In the data rows, the value 50 means zero.
Here are some numbered points:
[71,71,62,57,57,66,69,70,62,47,26,4,0,8,35,59] 0
[40,33,27,39,39,46,57,56,59,50,35,20,8,0,1,8] 1
[45,32,30,27,26,30,32,41,45,45,49,45,40,42,43,44] 2
[42,33,30,28,23,21,24,34,40,46,47,55,58,59,60,59] 3
[42,46,50,49,46,35,29,25,26,27,39,53,64,71,71,67] 4
[69,69,59,54,54,62,65,67,61,48,29,9,2,15,42,65] 5
[40,35,37,38,44,46,51,53,54,52,46,40,34,27,26,28] 6
[52,47,43,45,46,45,42,42,47,46,46,41,37,39,36,34] 7
[62,65,61,55,52,54,58,60,60,65,60,63,61,62,59,55] 8
[56,51,62,63,72,78,78,71,56,38,22,13,8,20,39,60] 9
[46,44,42,41,49,52,57,56,52,43,31,14,15,11,22,37] 10
[57,59,62,64,59,59,56,47,45,46,53,56,66,69,71,67] 11
[44,38,37,28,31,37,45,50,54,52,45,34,24,21,25,35] 12
[51,61,63,67,62,54,43,36,34,43,60,78,89,95,90,81] 13
[42,41,44,40,43,49,54,58,62,57,45,35,20,10,8,12] 14
[39,34,30,27,19,20,22,30,38,48,54,53,58,51,47,39] 15
[55,58,64,63,69,63,59,53,48,46,53,56,64,73,74,80] 16
[59,60,55,53,52,51,54,60,60,54,52,41,39,38,35,39] 17
[46,34,32,29,28,32,34,41,46,45,48,44,40,41,41,43] 18
[55,59,59,62,62,56,52,47,43,45,44,48,49,49,49,49] 19
[53,52,42,37,29,19,14,10,8,10,11,17,24,33,39,46] 20
[55,60,61,60,64,58,53,51,46,50,57,69,76,79,81,74] 21
[36,40,42,46,39,42,35,36,36,44,48,58,65,65,65,60] 22
[58,64,62,62,57,55,50,47,46,44,59,62,70,72,68,66] 23
[50,48,44,49,48,52,56,54,56,54,50,52,57,61,66,69] 24
[51,54,58,62,63,63,62,61,55,52,54,54,50,51,53,54] 25
[51,55,63,68,62,61,52,48,44,50,54,58,56,60,56,46] 26
[55,49,42,41,40,39,48,52,56,51,51,46,41,37,32,36] 27
[50,55,56,56,52,45,37,36,37,47,56,69,83,89,87,77] 28
[54,52,48,43,42,45,46,48,43,33,19,3,0,2,20,36] 29
[44,46,50,51,46,41,32,28,25,37,45,53,52,46,29,15] 30
[55,66,67,69,66,58,52,48,41,48,57,65,67,71,67,61] 31
[43,44,45,49,42,38,32,28,32,35,43,54,62,66,62,58] 32
Which point above is nearest to each new point by angle? Its number follows each.
[36,39,40,45,43,42,30,28,28,38,41,48,52,47,37,24] 30
[46,46,52,57,58,54,47,44,47,50,54,56,55,56,54,44] 26
[53,52,42,36,29,21,16,12,9,10,9,13,21,29,37,47] 20
[49,54,55,55,50,43,34,33,34,45,55,68,82,86,83,72] 28
[62,60,50,49,50,57,63,71,71,65,58,45,38,35,38,45] 17
[61,57,52,57,67,79,91,94,92,71,40,5,0,0,0,0] 17
[53,55,52,51,48,50,48,47,41,32,19,7,2,6,24,36] 29
[46,48,52,55,51,44,39,34,34,36,42,52,54,48,40,32] 30
[56,60,59,63,66,66,62,57,51,48,47,48,54,59,71,72] 16
[40,45,50,50,47,34,28,24,23,24,37,54,66,74,75,71] 4
[54,52,56,55,57,56,55,56,52,55,52,55,51,54,50,49] 25
[55,60,59,57,56,60,59,56,56,56,57,55,59,56,56,54] 8
[55,48,45,39,43,48,57,67,68,67,60,54,57,60,65,68] 24
[56,58,61,63,58,59,55,46,44,45,53,54,65,69,70,67] 11
[50,54,57,58,56,57,55,52,41,34,33,32,38,48,56,66] 9
[47,46,58,62,61,59,62,58,53,52,47,38,28,15,6,10] 14
[45,37,38,40,39,44,40,42,41,50,55,64,71,69,69,63] 22
[72,68,66,67,65,68,70,74,75,73,74,70,65,63,62,63] 8
[48,51,48,48,50,49,49,53,51,51,51,44,35,25,16,15] 14
[56,58,55,53,54,51,53,58,60,56,56,47,44,39,31,32] 17
[48,45,42,42,44,44,52,56,56,58,56,56,62,64,66,67] 24
[66,66,64,59,59,54,54,53,57,59,68,66,62,55,48,36] 8
[49,54,55,57,57,57,56,58,59,63,70,76,87,92,88,90] 21
[50,54,55,56,53,46,39,39,40,49,57,67,79,83,80,72] 28
[49,44,38,31,21,19,19,27,33,38,37,35,28,20,18,18] 7
[52,51,39,33,24,15,10,5,3,4,3,8,17,27,36,47] 20
[63,65,61,56,53,54,59,60,61,66,62,63,62,64,64,60] 8
[64,63,65,61,64,55,55,57,59,68,72,79,85,89,93,89] 21
[50,56,54,59,55,56,52,46,48,49,54,51,54,51,54,48] 26
[45,47,49,52,49,46,45,45,47,54,55,64,63,57,52,39] 22
[49,47,43,49,48,53,57,55,58,59,56,61,68,72,75,75] 24
[55,59,60,59,62,57,52,51,47,49,57,68,74,79,80,73] 21
[60,58,55,47,40,35,34,37,36,33,33,31,35,39,48,55] 20
[55,60,61,60,64,58,51,50,45,49,57,70,77,82,83,75] 21
[61,59,51,50,52,56,62,69,69,64,59,47,41,39,41,47] 17
[43,43,39,43,42,48,54,63,61,57,53,43,23,11,4,7] 14
[46,44,45,43,43,42,43,44,44,44,41,42,33,32,27,31] 7
[40,48,61,66,70,58,48,42,45,56,67,78,74,65,51,32] 26
[28,32,37,38,44,42,35,33,29,21,22,27,28,30,43,43] 20
[47,49,54,62,68,78,79,67,58,42,25,18,20,33,56,81] 9
[42,37,40,41,46,47,51,53,52,51,45,41,36,29,29,30] 6
[57,56,53,46,38,31,28,31,30,29,32,34,40,45,54,58] 20
[31,34,42,50,52,44,40,34,36,46,60,70,67,58,40,27] 30
[69,67,65,60,59,53,53,54,58,60,70,68,62,53,43,30] 8
[43,46,51,54,50,41,36,30,30,35,44,56,60,54,46,35] 30
[33,35,41,47,48,43,40,35,37,45,56,66,63,55,41,31] 30
[43,37,34,33,28,26,28,35,40,46,49,56,60,62,62,61] 3
[64,65,61,54,51,53,60,62,63,68,62,63,61,62,62,58] 8
[53,50,60,61,68,73,73,66,53,39,27,21,18,28,44,61] 9
[47,44,46,43,43,49,55,62,62,57,51,38,23,17,10,15] 14
[53,62,63,65,62,56,52,50,44,50,56,61,60,62,57,53] 31
[53,55,59,62,64,63,63,62,54,51,53,52,47,48,50,52] 25
[48,52,56,59,60,57,59,63,57,62,57,54,50,52,48,51] 25
[52,56,53,42,42,33,30,30,38,46,63,78,79,80,74,62] 28
[53,56,53,53,51,51,52,55,57,58,57,57,51,45,46,50] 8
[56,48,38,32,34,42,52,62,68,66,61,59,55,58,57,63] 24
[53,46,42,36,40,45,54,64,66,64,57,50,51,53,58,62] 24
[52,55,57,58,59,56,56,60,61,61,62,62,62,64,62,61] 8
[56,57,64,63,69,63,60,55,48,47,52,54,61,71,73,80] 16
[43,46,51,55,50,41,36,30,30,34,42,54,58,51,41,32] 30
[50,46,41,42,45,46,56,61,60,62,57,56,62,66,68,70] 24
